Each path below is one point turned by a fixed rotation once a step. After each direction that follows a path, write how fast that rotation turns it, in deg/step (0 if it stays still).
Each turn is a multiple of 5 degrees from 10 to 175, or 0.
Each row of a path follows its step; steps can be skipped.
path 1
step 3: [ 0.02 -0.41  0.76 -2.33  2.25 -1.89  0.41 -0.25 -0.31  2.51 -2.77  0.08
 -2.13 -0.62 -0.93  1.01 -0.36 -1.19 -0.60  0.40  1.31 -1.01  2.46  0.71
  0.99  0.54  3.58 -0.16  0.79 -0.06  1.34 -1.89 -1.43 -1.55 -0.91 -0.03
  1.76 -2.99  0.15 -0.19  3.39  1.28  1.14 -0.94  0.80 -2.01 -0.73 -0.88
  0.63  1.33  2.14 -1.97 -0.34 -0.13  1.85]
step 8: [-0.38  0.33  1.10  0.99 -0.04 -1.10  3.20  1.14  1.42 -0.85 -1.91 -3.45
  0.13 -1.83 -1.46  0.64  0.13 -2.19  0.71  0.92 -1.82 -0.12 -0.99  1.13
 -0.19  0.28  2.53 -0.32 -2.06 -2.54 -0.38  0.78  2.23 -0.25 -0.42  1.27
  0.70 -1.54  0.93 -0.18 -0.40 -1.24 -0.31  0.46  3.07  0.61 -1.62 -1.86
  0.58 -0.52  1.04 -1.05 -4.28  1.31  1.47]
step 13: [-0.80 -1.62  4.04  1.30  3.23 -1.80 -0.83 -3.50 -0.56 -1.27 -1.54 -0.44
  0.57 -0.54 -0.39 -1.09  0.02 -0.01 -0.76 -1.07 -2.62 -0.25 -2.99 -0.53
  1.25 -0.65  0.26 -1.66 -1.04 -1.77 -1.02  1.83  0.77 -1.41  0.03  0.27
  0.11  0.00 -1.44 -1.63  0.80  0.13  0.17  0.16 -1.49  0.72 -1.73  1.79
 -0.05 -1.49  0.50  1.20  0.70  2.05  3.09]
step 16: [-1.56 -1.50  0.83 -0.81 -1.61 -0.72  2.60  1.81 -1.86 -0.30 -1.43 -0.66
 -1.23  1.80 -0.29  0.35 -0.16 -0.11  3.02 -0.96 -3.18  0.40  1.31 -0.98
  0.69  0.19  1.79 -0.21 -4.62 -1.69  1.68 -0.84 -0.01  1.32  1.77 -0.77
  0.78  0.39  0.73  0.40  2.97 -2.10  0.49  0.40  0.99 -1.38  0.70 -0.59
  1.75  0.69  0.49 -1.73 -1.75 -0.32 -0.01]
step 18: [-0.65  1.08 -0.25 -1.37  3.56  0.59  3.47  1.83 -2.25 -1.96 -3.00  0.25
 -0.99 -1.26  2.49  0.80  0.88 -2.01  0.70  0.40 -0.76  0.27 -0.92 -1.69
 -1.02 -0.11 -0.34 -0.30 -0.64  1.26 -2.04 -0.96  0.49 -2.84  0.57 -1.40
 -1.09  0.75 -0.07 -1.78  0.58  1.45 -0.21 -0.27 -1.11  0.46  1.88  0.49
  3.59 -1.85 -0.03  1.73  1.51  0.05  0.57]
step 22: [ 0.90  0.00 -2.16 -2.69  0.94 -0.28  2.11 -1.51 -1.53 -0.34 -1.08  1.59
 -1.41  2.34 -0.13 -0.54  1.19 -4.12  2.16 -0.18 -1.76  0.78  0.02 -1.84
  1.12 -1.86  0.04  1.74  1.93  0.84  0.31 -0.93 -2.58 -2.71  2.11 -0.53
  0.04 -0.59 -0.66 -0.32  1.54 -0.49  0.28 -1.05 -0.12  0.84  0.77  0.07
  1.55 -1.12  0.36 -0.06  3.32 -1.90 -0.52]
step 23: [ 3.12 -1.91  1.06 -1.95  1.64  0.69  1.67  2.35 -0.92 -2.01  0.02 -1.39
 -2.60  1.98 -0.48 -3.93  1.29 -1.98 -2.35  1.45 -0.28 -0.60  2.25 -0.09
 -0.47 -0.86 -0.63 -0.28  0.75 -0.85  1.77 -0.75 -1.39 -1.04 -0.56  0.17
  1.28  1.63  1.59 -0.20  3.51  0.99 -0.67 -1.23 -0.40 -0.88  1.00  0.38
  0.47  0.28 -0.06 -0.53 -1.15  0.84  1.59]
step 29: [ 0.12 -2.86 -0.30  1.51  2.16 -0.55  1.94  0.24 -1.09  0.92  2.10 -1.25
  1.31  2.17  0.58 -1.91  1.94 -1.57  0.44  2.01 -2.09  0.78 -2.19 -0.51
 -1.10 -0.63  0.39 -0.21 -2.38 -0.18  0.20 -0.01 -0.84  0.96  0.45 -0.52
 -2.05 -1.14  0.65 -1.29  1.82 -1.81  1.01  1.88 -1.19  2.81 -1.87  3.00
  2.64  0.16 -0.45  1.72  0.70  0.56 -0.49]
step 32: [-0.67 -3.36  1.95 -0.71 -2.44 -1.94 -0.99  0.12 -0.22  0.88 -0.52 -0.86
 -0.45  1.27 -1.65 -0.23 -1.73 -0.97  1.30 -2.43 -0.48 -1.81 -3.17 -1.07
  0.82  0.23  2.94 -0.90  1.22 -0.05 -0.34  0.87 -0.41 -2.10 -0.08 -1.09
  2.27 -2.79  0.88  0.10  0.17 -3.03  1.02  0.75  0.94 -1.63  0.23 -1.44
 -0.72  2.26  1.90  0.43 -1.63 -0.04  1.60]
Speeds:
[-0.25 -0.34 -0.45  0.14 -0.33 -0.96  0.17 -0.47  0.69 -0.36 -0.48  0.87
 -0.28  0.90 -0.59 -0.29  0.66  0.68 -0.53 -0.02 -0.41 -0.33 -0.18 -0.02
 -0.03 -0.19  0.45  0.17  0.49 -0.63 -0.14  0.91  0.18 -0.09 -0.32 -0.42
  0.57  0.45  0.36 -0.38  0.75  0.38  0.51 -0.23 -0.30  0.34  0.46 -0.52
 -0.34  0.06 -0.68  0.19 -0.13 -0.78 -0.08] | 40
[ 0.27  0.17 -0.25  0.52  0.89  0.19  0.34 -0.17 -0.78 -0.99  0.16  0.16
 -0.28  0.35  0.39 -0.07  0.18 -0.27 -0.10  0.11  0.62 -0.02  0.58  0.29
 -0.31  0.26  0.32 -0.21  0.42 -0.17 -0.73 -0.67 -0.79 -0.15 -0.09 -0.06
  0.35 -0.12 -0.10  1.02 -0.51  1.04  0.35 -0.62  0.41 -0.57 -0.31 -0.28
 -0.05  0.10 -0.27  0.55  0.54 -1.04  0.01] | 90
[ 0.59 -0.26 -0.43 -0.46  0.48  0.03  0.87 -0.12  0.36  0.71  0.08 -0.68
 -0.12 -0.62 -0.37  0.05 -0.75  0.18 -0.49  0.05  0.13 -0.70  0.75 -0.87
  0.08  0.30  0.13  0.26 -0.01  0.53  0.58  0.09 -0.09 -0.56 -0.12  0.16
  0.19  0.36  0.57 -0.37  0.15  0.49 -0.93 -0.52  0.11 -0.93  0.60  0.09
 -0.61  0.21  0.15  0.08 -0.40 -0.67 -0.58] | 90
[ 0.08  0.17 -0.56 -0.69  0.23 -0.34 -0.15  0.56  0.67 -0.18  0.31  0.59
 -0.23  0.28 -0.42  0.62 -0.64 -0.72 -0.44  0.49  0.27  0.30 -0.08  0.10
  0.18  0.52 -0.60  0.58  0.01 -0.06 -0.34  0.15 -0.57 -0.29 -0.58 -0.61
  0.01  0.53 -0.17 -0.58 -0.12  0.62 -0.59  0.73 -0.26 -0.31 -0.30  0.01
  0.85 -0.38 -0.10 -0.71  1.11  0.12  0.61] | 90
[ 0.35  0.31 -0.90  0.21  0.35 -0.55  0.09  0.29  0.08 -0.52 -0.46 -0.15
  0.10 -0.43 -0.36  0.33  0.33 -0.04  0.66  0.01  0.08 -0.79 -0.23  0.13
 -0.78 -0.13 -0.22 -0.51 -0.78  0.38  0.13 -0.01  0.67  0.42 -0.40 -0.96
 -0.86 -0.48  0.85 -0.02 -0.80 -0.12 -0.16  0.13  0.14  0.14 -0.11  0.12
  0.79  0.33 -1.02 -0.20 -0.38 -0.36 -0.43] | 35
[-0.52  0.27  0.27  0.09  0.83 -0.68 -0.78  0.15  0.13  0.74 -0.51  0.89
 -0.73 -0.46  0.05 -0.90 -0.70  0.36  0.04 -0.65 -0.70 -0.56 -0.23  0.22
 -0.02 -0.21 -0.23 -0.55  0.71  0.82  0.15 -0.89 -0.15 -0.35  0.05 -0.09
  0.24  0.01  0.21  0.24 -0.22 -0.53  0.11  0.41 -0.12 -0.32 -0.35  0.02
 -0.36  0.09  0.06 -0.53  0.30 -0.63  0.50] | 175
[ 0.34 -0.26  0.55 -0.11  0.34  0.96 -0.05 -0.47  0.23 -0.57 -0.22  0.11
 -0.31  0.58  0.43 -0.38  0.68 -0.23 -0.10  0.04 -0.51  0.22 -0.40 -0.87
  0.14  0.15  0.42  0.23  0.47 -0.12 -0.03 -0.64 -0.02  0.41 -0.05 -0.93
 -1.15  1.01 -0.19  0.05 -0.26 -0.97 -0.73 -0.25 -0.04 -0.57  0.72 -0.24
  0.05 -0.03 -0.19 -0.58  0.00 -0.11 -0.03] | 10
[ 0.58  0.43 -1.17 -0.56  0.60 -0.01  0.20  0.24  0.18  0.68  0.03  0.13
 -1.36  0.68  0.23  0.48  0.48  0.22  0.31  0.19 -0.64  0.23  0.04  0.69
  0.06 -0.08  0.02  0.16 -0.10 -0.83 -0.02  0.08  0.04  0.58  0.48  0.11
 -0.19 -0.15 -0.02  0.06  0.17 -0.47 -0.66 -0.52  0.02 -0.10 -1.07  0.52
 -0.63  0.32  0.50  0.41 -0.24  0.16  0.16] | 55
path 2
step 10: [-0.69  1.84 -0.66  2.29 -0.16  0.84  0.01  0.38  1.64 -2.11 -0.90  2.12
  3.09  0.83 -1.94 -0.62 -1.45  2.17 -1.14 -1.19 -0.07  0.49  1.62  0.81
  0.25 -4.11 -0.92  2.44 -0.66 -0.39  2.31 -1.23  0.09 -1.66  0.20 -4.97
 -1.10 -0.37 -0.94  2.38 -0.98  1.53  0.94 -1.05  0.80  1.53  0.67 -1.13
 -3.11 -0.68 -1.05  0.08 -3.27  0.01  2.25]
step 12: [ 1.35  0.82 -0.77  0.51  1.31 -2.74  0.23  1.73  3.23 -1.57 -0.28 -1.54
  1.71 -0.75  0.39  0.10 -3.33 -1.06  1.82  0.25  1.09 -0.62  1.57  2.49
 -0.25 -2.16 -0.60 -0.05 -3.90 -3.30  1.78 -0.24 -0.67 -0.86  0.31  1.12
  1.65  0.11 -1.54  1.97 -2.64 -0.24 -0.67 -1.11  0.64  2.65 -0.92  0.44
 -2.60  0.57  0.36  3.53 -2.94  0.66  1.13]
step 14: [-0.88  0.63  0.69  1.18  0.79 -0.39 -0.06  0.64  1.39 -0.64  2.07 -4.16
  0.70 -0.11 -1.58  0.56 -2.18 -0.07  2.82  2.30 -3.07 -0.02  2.27 -0.15
 -0.50 -0.65 -1.05  2.14 -0.18 -2.01  1.69  1.71 -0.11  0.48 -3.34  0.70
  2.49  0.16 -0.39  3.88  1.13  0.39  1.35  1.43 -0.02  0.76  3.14 -2.56
 -1.64 -0.06  2.21  2.47 -1.18 -1.49  0.95]
step 21: [ 1.56  0.39 -1.28  1.57  0.36 -0.11  0.50 -1.60  1.67 -2.43 -3.14  0.81
  0.73 -1.81  0.73 -1.31 -2.31  0.50  0.12  0.78 -0.67 -0.43 -1.44  3.21
  0.37 -0.65  0.39  2.86 -0.62 -0.32  1.33  1.72  1.80  1.98 -3.66 -0.29
  1.86  0.18 -2.68 -0.03 -1.97  0.58  0.01  0.50  2.37 -0.37  0.59  0.05
 -3.24  1.59 -2.06  1.63 -3.80 -1.34  2.49]
step 24: [-3.50  0.90 -0.25  0.05 -0.19  4.03  2.40  0.86  1.97  1.09  1.59 -2.78
  0.65 -0.79  0.19 -1.94 -0.44  1.44 -0.25 -0.45 -0.15 -2.93  1.07  1.42
 -0.88 -2.06  1.98  0.63  0.28 -1.42  2.46  1.23  0.98 -1.33 -0.40 -2.15
  0.69 -2.85 -2.79  0.86  0.19 -0.32 -0.72 -0.14  0.81  1.62  1.39  1.98
 -1.87 -0.41  2.95  2.20 -1.56 -1.81 -2.04]
step 25: [ 1.09  3.71 -2.70  2.07 -2.01  2.05  1.18 -0.76  0.18  2.67  0.94 -2.68
  1.36  1.23 -0.19 -1.15  0.32 -0.17  0.22  1.02 -0.34 -0.52  0.37  0.19
 -1.34  0.78  0.49  1.47 -0.19  0.90 -1.31  2.42 -0.64  1.51  0.03  1.16
 -0.69  0.49 -1.68  3.42 -0.37  2.34  1.70 -1.10  0.02 -0.21  3.43 -3.12
 -0.93  4.09 -0.15  2.28 -1.17 -2.41 -0.93]
step 28: [ 1.49  0.89  1.36 -1.13  1.61 -0.45 -0.91 -0.30  1.55  2.62 -3.30 -1.30
  1.98 -0.83 -1.32 -0.20 -1.22  0.99  0.56  2.09 -0.91 -1.15  1.55  2.39
 -1.26 -2.83  0.00  2.92  0.28 -2.09  2.65  2.44 -1.84 -0.11 -1.31  2.99
 -2.54 -1.34 -3.31  0.54 -1.32  2.74 -0.06 -1.73 -0.67 -1.74  0.74  0.01
  1.71 -1.36  2.05  0.60 -1.13  1.04  1.55]
step 29: [ 1.64  2.93  1.30  1.13 -0.44 -0.57  1.86 -2.12 -0.67 -0.39 -2.43  1.68
  2.18 -0.88 -2.00  1.37 -1.99  1.79 -3.34  1.21 -0.98 -0.88  3.30  1.10
 -1.64  0.17  1.14  0.22 -3.94 -2.64 -0.61 -0.70  0.56 -2.02  2.12 -1.74
  0.20 -0.28 -2.20  2.36  0.24  1.83 -0.35 -0.92  2.37 -0.18 -0.30 -1.19
 -2.07  0.13  0.33  0.53 -3.16 -0.13  0.38]
step 32: [ 1.95  2.47 -1.58  1.39 -0.30  1.60  0.50  1.57 -0.98 -0.71  1.24 -2.37
 -0.40 -3.28  1.86 -1.26 -2.95 -0.70  1.21  2.07  0.95 -0.43  1.21  2.40
 -2.50 -1.12  2.17 -1.45  0.45 -3.08 -0.40  3.62  0.12  1.12 -0.25  0.44
  0.73 -0.20 -1.21 -1.52 -2.57  2.86  1.35  0.52  0.62  0.11 -2.33  1.68
 -2.31  1.19 -1.36  1.66 -2.16 -1.11  0.16]
Speeds:
[-0.24  0.93  0.87 -0.32  0.05 -0.36  0.07 -0.02 -0.36 -0.44  0.84 -0.20
 -0.04 -0.81 -0.40  0.68 -0.48  0.07 -0.03  0.48  0.56  0.13  0.14 -0.81
  0.11  0.11 -0.35  0.09  0.26 -0.44  0.18  0.06 -1.00  0.19 -0.42 -0.23
 -0.48  0.21  0.06 -0.15 -0.01  0.30  0.40 -0.76  0.11  0.75 -0.82 -0.72
  0.24 -0.18  0.00  0.35 -0.68  0.93 -0.27] | 20
[-0.48 -0.22 -0.01  0.70 -0.04 -0.05 -0.29 -0.62  0.52  0.11  0.92  0.43
 -0.83  0.20 -0.36  0.35  0.15  0.01  0.29  0.54  0.37  0.83 -0.30  0.40
  0.32 -0.04  0.00  0.12  0.32 -0.17  0.24 -0.97 -0.31 -0.56  0.00  0.24
 -0.14 -0.97  0.61  0.30  0.06  0.77  0.50  0.81 -0.42 -0.38 -0.23 -0.58
 -0.85 -0.60 -0.04 -0.34  0.30 -0.29  0.43] | 90
[-0.56  0.05  0.20 -0.61 -0.33  0.44  0.33  0.45 -0.31 -0.37  0.39  0.36
 -0.14  0.11 -0.06  0.81  0.45 -0.33  0.11  0.37 -0.45  0.70 -0.24 -0.50
  0.05 -0.37  0.29  0.72  0.06  0.16  0.56 -0.43  0.76  0.16  0.39 -0.61
  0.13  0.08 -0.16  0.29  0.28 -0.05  0.83 -0.32 -0.18 -0.74  0.43  0.18
  0.07  1.77  0.05 -0.06 -0.70 -0.25  0.21] | 70
[-0.09  0.57 -0.06 -0.55 -0.23 -0.23  0.20  0.68 -0.93  0.69 -0.60  0.78
 -0.23 -0.02 -0.01  0.05  0.84 -0.09  0.05  0.44 -0.69  0.22 -0.22 -0.60
  0.37 -0.26  0.44 -0.28 -0.06  0.08 -0.24  1.05 -0.10 -0.50  0.08  0.62
  0.24 -0.22 -0.41 -0.02  0.03  0.29  0.23  0.79 -0.36  1.24 -0.36 -0.52
 -0.69 -0.02 -0.66  0.04  0.22 -0.36  0.06] | 155
[-0.79  0.61 -0.03 -0.02 -0.41  0.47  0.42 -0.15 -0.45 -0.39 -0.34 -0.05
 -0.14  0.31  0.88  0.13  0.20  0.60 -0.15 -0.43  0.62 -0.55  0.37 -0.48
 -0.03  0.26  0.02 -1.17 -0.57  0.18 -0.24  0.20 -0.28 -0.70  0.97 -0.46
  0.27 -1.03  0.38  0.47  0.46  0.41 -0.19 -0.10  0.30 -0.78  0.18 -0.09
 -0.01 -0.16 -0.38 -0.46 -0.50  0.61 -0.21] | 155
[-0.77 -0.17 -0.13 -0.05 -0.49  0.25  0.11 -0.38 -0.08 -0.89  0.12  0.31
  0.34 -0.55 -0.63 -1.08 -0.30  0.41 -0.81 -0.09 -0.04  0.37  0.12  0.21
  0.34  0.02  1.38 -0.67  0.33 -0.07  0.24  0.21 -0.06  0.57  0.09 -0.83
 -0.13 -0.02  0.01 -1.14  0.01 -0.38 -0.16 -0.15  0.03  0.19 -0.27  0.09
 -1.04  0.00  0.05 -0.19 -0.12 -0.43  0.38] | 130
